128 stands for zero in the data rows.
Some points:
[91, 118, 168, 70, 62, 141, 110, 66, 67, 75, 150, 128, 141, 41, 160, 158, 132, 149, 159, 43, 126, 148, 175, 117, 137, 101, 82, 155, 227, 197, 156, 107]
[151, 127, 86, 178, 190, 104, 45, 67, 91, 125, 184, 92, 174, 97, 152, 95, 158, 90, 72, 117, 142, 116, 21, 195, 132, 165, 141, 107, 113, 110, 160, 77]
[147, 130, 194, 45, 92, 88, 140, 168, 96, 206, 145, 176, 110, 163, 174, 118, 182, 40, 85, 116, 92, 162, 112, 119, 147, 135, 93, 90, 73, 93, 155, 206]
[158, 157, 96, 79, 123, 202, 181, 81, 22, 138, 147, 124, 105, 155, 108, 97, 83, 62, 99, 90, 113, 81, 181, 98, 90, 118, 123, 113, 179, 74, 154, 137]
[110, 192, 54, 110, 94, 107, 136, 183, 149, 54, 168, 129, 154, 108, 176, 110, 107, 91, 181, 166, 116, 172, 160, 133, 132, 169, 186, 80, 113, 112, 234, 112]
[93, 177, 95, 130, 77, 82, 143, 78, 105, 130, 119, 127, 142, 88, 100, 128, 84, 179, 154, 132, 124, 101, 158, 189, 58, 170, 93, 122, 111, 67, 178, 171]
[114, 101, 78, 188, 98, 175, 50, 150, 100, 158, 136, 122, 176, 51, 60, 154, 168, 126, 108, 122, 133, 199, 80, 111, 148, 155, 166, 119, 115, 138, 108, 206]
[204, 205, 110, 121, 169, 121, 157, 145, 158, 156, 137, 116, 201, 154, 122, 137, 131, 186, 111, 154, 176, 93, 164, 130, 170, 63, 155, 202, 140, 148, 175, 158]
[128, 175, 158, 170, 134, 90, 103, 183, 72, 76, 138, 170, 95, 90, 153, 190, 162, 120, 143, 137, 229, 130, 130, 144, 97, 158, 107, 131, 89, 75, 126, 97]
[117, 67, 133, 132, 96, 116, 134, 80, 90, 107, 106, 86, 124, 162, 53, 136, 162, 193, 212, 115, 155, 138, 112, 87, 185, 135, 30, 115, 109, 136, 139, 64]
[123, 119, 86, 135, 82, 190, 150, 91, 184, 134, 127, 156, 29, 156, 144, 154, 134, 104, 160, 143, 126, 81, 127, 175, 145, 187, 105, 150, 90, 175, 85, 162]
[114, 126, 110, 145, 84, 151, 127, 136, 131, 171, 255, 106, 94, 212, 167, 105, 154, 174, 121, 179, 146, 153, 127, 93, 97, 149, 103, 173, 52, 168, 180, 111]
[135, 77, 112, 189, 156, 164, 102, 165, 154, 192, 79, 132, 140, 190, 162, 18, 108, 117, 206, 109, 98, 94, 191, 115, 106, 155, 99, 178, 127, 137, 125, 103]
[103, 111, 128, 133, 120, 116, 115, 135, 157, 73, 157, 105, 115, 119, 180, 130, 124, 137, 71, 172, 191, 107, 144, 0, 129, 207, 105, 160, 204, 64, 86, 172]
[154, 66, 111, 169, 154, 152, 147, 82, 187, 119, 112, 233, 82, 145, 67, 163, 75, 90, 112, 171, 168, 175, 148, 172, 151, 107, 99, 94, 129, 162, 143, 91]
[137, 104, 113, 85, 162, 129, 61, 77, 183, 143, 35, 112, 79, 118, 162, 79, 136, 126, 59, 109, 131, 215, 151, 98, 149, 89, 151, 207, 113, 164, 167, 143]
[115, 162, 134, 200, 104, 132, 113, 105, 181, 162, 125, 106, 137, 56, 143, 94, 161, 130, 114, 171, 48, 112, 186, 110, 115, 85, 178, 68, 186, 120, 65, 86]
[98, 97, 175, 94, 171, 129, 153, 124, 133, 133, 117, 218, 153, 41, 165, 129, 96, 153, 140, 148, 130, 54, 123, 148, 239, 137, 150, 188, 89, 78, 211, 137]
[80, 140, 146, 110, 98, 71, 9, 137, 136, 182, 137, 207, 51, 93, 120, 101, 73, 110, 86, 151, 120, 130, 144, 111, 174, 58, 98, 96, 68, 109, 80, 100]
[234, 45, 146, 104, 158, 96, 89, 85, 153, 96, 145, 100, 69, 126, 140, 205, 150, 163, 110, 168, 79, 108, 135, 177, 103, 202, 181, 126, 168, 120, 128, 190]
[56, 197, 154, 108, 86, 193, 136, 96, 80, 184, 101, 133, 142, 142, 77, 185, 124, 122, 106, 225, 147, 115, 105, 135, 154, 103, 180, 173, 160, 127, 111, 144]
[162, 175, 160, 130, 133, 121, 120, 140, 122, 81, 88, 145, 110, 162, 135, 110, 222, 120, 87, 136, 106, 158, 128, 105, 141, 101, 70, 73, 186, 84, 123, 122]
[92, 102, 191, 105, 115, 135, 131, 134, 105, 138, 92, 54, 122, 101, 146, 126, 97, 119, 76, 178, 133, 89, 98, 163, 112, 118, 196, 61, 149, 155, 145, 164]
[127, 86, 110, 167, 83, 141, 157, 91, 84, 76, 184, 197, 84, 183, 120, 120, 152, 86, 129, 113, 59, 153, 110, 146, 159, 116, 206, 177, 140, 89, 55, 86]
[110, 126, 58, 87, 126, 61, 79, 156, 147, 143, 173, 155, 73, 144, 72, 56, 129, 143, 226, 83, 134, 50, 70, 90, 182, 145, 174, 79, 176, 197, 129, 178]
[109, 162, 133, 115, 81, 124, 71, 78, 104, 117, 101, 152, 198, 158, 116, 155, 132, 139, 141, 163, 154, 80, 149, 127, 53, 129, 156, 164, 148, 153, 101, 117]
[166, 90, 135, 122, 117, 150, 172, 184, 47, 142, 121, 84, 68, 126, 179, 87, 175, 141, 139, 162, 189, 90, 121, 162, 121, 93, 94, 101, 119, 208, 109, 111]
[103, 189, 78, 120, 102, 131, 157, 195, 140, 112, 90, 137, 108, 111, 125, 118, 109, 115, 38, 85, 58, 65, 112, 149, 130, 208, 111, 207, 172, 146, 113, 77]
[161, 136, 141, 120, 94, 93, 151, 152, 161, 161, 127, 106, 203, 138, 52, 106, 163, 107, 86, 125, 138, 115, 72, 117, 143, 181, 154, 89, 146, 191, 141, 98]
[134, 123, 98, 77, 107, 111, 111, 74, 176, 165, 68, 138, 170, 184, 194, 136, 163, 107, 130, 123, 117, 76, 47, 143, 127, 140, 89, 65, 159, 59, 104, 93]
[84, 81, 156, 189, 110, 83, 109, 196, 140, 176, 129, 91, 133, 170, 174, 177, 157, 106, 119, 89, 79, 134, 185, 174, 98, 104, 115, 138, 175, 90, 185, 157]
[69, 173, 178, 179, 162, 156, 142, 90, 177, 137, 91, 124, 135, 125, 141, 186, 132, 61, 151, 42, 140, 130, 138, 75, 92, 173, 138, 90, 87, 189, 151, 195]
[144, 218, 93, 127, 131, 149, 142, 113, 134, 87, 145, 218, 148, 133, 117, 113, 135, 170, 80, 107, 137, 205, 97, 108, 49, 110, 124, 129, 157, 162, 147, 111]
[116, 116, 161, 114, 76, 224, 123, 199, 194, 157, 165, 105, 101, 122, 94, 100, 135, 170, 121, 97, 185, 182, 144, 181, 146, 118, 114, 93, 193, 105, 136, 105]
[156, 121, 73, 129, 157, 179, 180, 151, 191, 109, 106, 149, 171, 120, 144, 159, 107, 82, 181, 189, 142, 90, 116, 113, 110, 70, 109, 47, 130, 83, 147, 121]
[124, 112, 158, 164, 188, 121, 128, 164, 111, 125, 138, 162, 122, 159, 52, 154, 137, 113, 150, 101, 95, 65, 71, 74, 30, 57, 149, 175, 150, 114, 193, 95]
[181, 137, 168, 155, 165, 70, 112, 110, 100, 165, 204, 69, 142, 115, 165, 151, 49, 98, 145, 67, 138, 140, 131, 116, 133, 62, 179, 144, 138, 67, 93, 109]
[100, 97, 44, 107, 128, 123, 105, 161, 149, 163, 96, 37, 87, 130, 102, 177, 40, 61, 136, 109, 199, 197, 125, 156, 143, 158, 141, 138, 155, 94, 150, 64]
[207, 167, 202, 191, 91, 139, 157, 87, 112, 206, 160, 169, 119, 90, 44, 98, 83, 120, 149, 128, 100, 151, 131, 120, 146, 190, 95, 161, 170, 108, 183, 127]
[116, 165, 146, 146, 180, 151, 125, 178, 115, 140, 116, 107, 78, 158, 158, 127, 180, 196, 121, 102, 164, 102, 184, 134, 193, 131, 199, 112, 107, 150, 132, 55]
[134, 158, 165, 96, 124, 103, 100, 115, 211, 61, 139, 100, 191, 141, 117, 83, 141, 79, 206, 148, 169, 147, 139, 181, 171, 90, 110, 193, 145, 88, 81, 178]
[76, 166, 125, 158, 185, 122, 110, 73, 74, 153, 79, 125, 99, 235, 170, 71, 87, 210, 162, 148, 133, 201, 111, 101, 142, 143, 148, 65, 149, 149, 118, 163]
[209, 86, 156, 131, 84, 150, 0, 160, 120, 108, 107, 150, 197, 160, 162, 151, 80, 125, 95, 156, 145, 72, 141, 131, 89, 123, 80, 132, 114, 180, 157, 124]
[57, 43, 157, 119, 76, 112, 186, 140, 171, 101, 171, 129, 174, 102, 159, 70, 122, 184, 130, 121, 70, 166, 85, 141, 80, 65, 177, 132, 108, 140, 147, 123]
[139, 229, 144, 102, 141, 129, 141, 152, 125, 117, 164, 80, 129, 129, 143, 149, 29, 100, 147, 145, 74, 142, 98, 144, 111, 124, 62, 144, 72, 209, 51, 138]
[133, 59, 172, 89, 153, 55, 179, 140, 149, 61, 129, 124, 137, 130, 67, 93, 94, 61, 79, 193, 152, 141, 165, 43, 138, 137, 147, 111, 118, 171, 126, 95]
[113, 120, 115, 155, 168, 107, 182, 111, 75, 131, 106, 130, 162, 65, 204, 146, 116, 117, 180, 193, 106, 113, 125, 114, 176, 153, 107, 128, 155, 178, 115, 69]
[145, 113, 51, 180, 137, 179, 137, 138, 95, 90, 121, 41, 132, 117, 90, 110, 140, 147, 115, 191, 60, 137, 116, 105, 220, 67, 76, 141, 76, 76, 151, 194]
[111, 130, 148, 154, 143, 128, 104, 220, 68, 76, 40, 137, 143, 108, 74, 140, 157, 101, 181, 158, 67, 190, 151, 136, 100, 170, 136, 169, 104, 144, 99, 144]
[168, 127, 201, 90, 168, 215, 145, 121, 139, 135, 137, 136, 81, 103, 153, 62, 159, 124, 225, 138, 179, 147, 59, 146, 77, 153, 188, 175, 115, 116, 72, 137]
[172, 114, 68, 119, 75, 32, 187, 124, 104, 158, 90, 153, 138, 170, 169, 206, 194, 107, 144, 91, 130, 171, 114, 156, 157, 64, 161, 169, 138, 165, 120, 148]
[140, 129, 130, 76, 107, 130, 106, 122, 113, 110, 124, 144, 126, 181, 105, 147, 134, 214, 149, 130, 99, 112, 239, 151, 123, 162, 193, 75, 68, 82, 94, 115]
[144, 136, 168, 105, 188, 91, 158, 63, 150, 115, 118, 79, 154, 105, 120, 68, 174, 133, 76, 123, 93, 150, 170, 205, 110, 176, 84, 110, 96, 142, 159, 97]
[142, 126, 115, 153, 220, 162, 112, 179, 110, 58, 160, 181, 117, 115, 152, 136, 94, 129, 119, 80, 120, 117, 135, 173, 158, 98, 82, 71, 189, 168, 114, 219]
[160, 174, 83, 71, 170, 76, 120, 176, 146, 158, 89, 105, 87, 44, 70, 114, 142, 174, 120, 103, 115, 120, 115, 116, 76, 100, 102, 129, 105, 102, 75, 118]
[211, 129, 146, 132, 83, 190, 149, 125, 166, 129, 99, 113, 157, 108, 166, 206, 100, 171, 138, 42, 88, 134, 88, 29, 163, 137, 170, 89, 36, 127, 132, 83]
[52, 133, 151, 34, 208, 183, 96, 104, 116, 73, 158, 96, 125, 164, 89, 187, 144, 112, 129, 107, 76, 118, 89, 129, 102, 115, 115, 157, 109, 108, 161, 89]
[88, 110, 152, 174, 122, 114, 165, 120, 137, 107, 180, 118, 214, 188, 101, 127, 121, 129, 87, 39, 175, 106, 154, 172, 186, 163, 127, 119, 82, 122, 39, 130]
[120, 134, 107, 207, 50, 99, 163, 78, 135, 46, 67, 85, 62, 97, 126, 78, 130, 114, 99, 84, 203, 78, 126, 129, 107, 64, 139, 142, 54, 118, 155, 170]
[105, 43, 42, 77, 178, 163, 155, 119, 85, 215, 144, 177, 179, 73, 114, 98, 173, 116, 125, 119, 190, 149, 208, 105, 85, 128, 134, 130, 94, 125, 67, 137]
[58, 147, 128, 154, 179, 91, 183, 96, 195, 177, 179, 109, 96, 110, 102, 224, 161, 148, 133, 171, 107, 106, 154, 116, 92, 112, 65, 138, 148, 142, 121, 154]
[136, 58, 140, 125, 119, 94, 185, 171, 115, 140, 96, 147, 154, 154, 169, 129, 43, 226, 83, 121, 125, 163, 52, 136, 103, 143, 94, 129, 146, 65, 77, 151]
These points spread out most along one direction. Take the direction at right angles to it along which they spread out most. Then take the direction at right angles to both along which they spread out most. Go by this last direction. How far along it is each point below, from 0 to 99? The average is 50, and the first point in the table lies past the average. One standard deviation of the points above along it is 16.
[160, 174, 83, 71, 170, 76, 120, 176, 146, 158, 89, 105, 87, 44, 70, 114, 142, 174, 120, 103, 115, 120, 115, 116, 76, 100, 102, 129, 105, 102, 75, 118] -> 26
[116, 165, 146, 146, 180, 151, 125, 178, 115, 140, 116, 107, 78, 158, 158, 127, 180, 196, 121, 102, 164, 102, 184, 134, 193, 131, 199, 112, 107, 150, 132, 55] -> 58
[207, 167, 202, 191, 91, 139, 157, 87, 112, 206, 160, 169, 119, 90, 44, 98, 83, 120, 149, 128, 100, 151, 131, 120, 146, 190, 95, 161, 170, 108, 183, 127] -> 59
[136, 58, 140, 125, 119, 94, 185, 171, 115, 140, 96, 147, 154, 154, 169, 129, 43, 226, 83, 121, 125, 163, 52, 136, 103, 143, 94, 129, 146, 65, 77, 151] -> 68
[93, 177, 95, 130, 77, 82, 143, 78, 105, 130, 119, 127, 142, 88, 100, 128, 84, 179, 154, 132, 124, 101, 158, 189, 58, 170, 93, 122, 111, 67, 178, 171] -> 52
[57, 43, 157, 119, 76, 112, 186, 140, 171, 101, 171, 129, 174, 102, 159, 70, 122, 184, 130, 121, 70, 166, 85, 141, 80, 65, 177, 132, 108, 140, 147, 123] -> 70
[58, 147, 128, 154, 179, 91, 183, 96, 195, 177, 179, 109, 96, 110, 102, 224, 161, 148, 133, 171, 107, 106, 154, 116, 92, 112, 65, 138, 148, 142, 121, 154] -> 44
[116, 116, 161, 114, 76, 224, 123, 199, 194, 157, 165, 105, 101, 122, 94, 100, 135, 170, 121, 97, 185, 182, 144, 181, 146, 118, 114, 93, 193, 105, 136, 105] -> 48
[115, 162, 134, 200, 104, 132, 113, 105, 181, 162, 125, 106, 137, 56, 143, 94, 161, 130, 114, 171, 48, 112, 186, 110, 115, 85, 178, 68, 186, 120, 65, 86] -> 41
[134, 158, 165, 96, 124, 103, 100, 115, 211, 61, 139, 100, 191, 141, 117, 83, 141, 79, 206, 148, 169, 147, 139, 181, 171, 90, 110, 193, 145, 88, 81, 178] -> 34
[156, 121, 73, 129, 157, 179, 180, 151, 191, 109, 106, 149, 171, 120, 144, 159, 107, 82, 181, 189, 142, 90, 116, 113, 110, 70, 109, 47, 130, 83, 147, 121] -> 25
[109, 162, 133, 115, 81, 124, 71, 78, 104, 117, 101, 152, 198, 158, 116, 155, 132, 139, 141, 163, 154, 80, 149, 127, 53, 129, 156, 164, 148, 153, 101, 117] -> 70
[168, 127, 201, 90, 168, 215, 145, 121, 139, 135, 137, 136, 81, 103, 153, 62, 159, 124, 225, 138, 179, 147, 59, 146, 77, 153, 188, 175, 115, 116, 72, 137] -> 67
[172, 114, 68, 119, 75, 32, 187, 124, 104, 158, 90, 153, 138, 170, 169, 206, 194, 107, 144, 91, 130, 171, 114, 156, 157, 64, 161, 169, 138, 165, 120, 148] -> 66
[145, 113, 51, 180, 137, 179, 137, 138, 95, 90, 121, 41, 132, 117, 90, 110, 140, 147, 115, 191, 60, 137, 116, 105, 220, 67, 76, 141, 76, 76, 151, 194] -> 12
[110, 192, 54, 110, 94, 107, 136, 183, 149, 54, 168, 129, 154, 108, 176, 110, 107, 91, 181, 166, 116, 172, 160, 133, 132, 169, 186, 80, 113, 112, 234, 112] -> 33
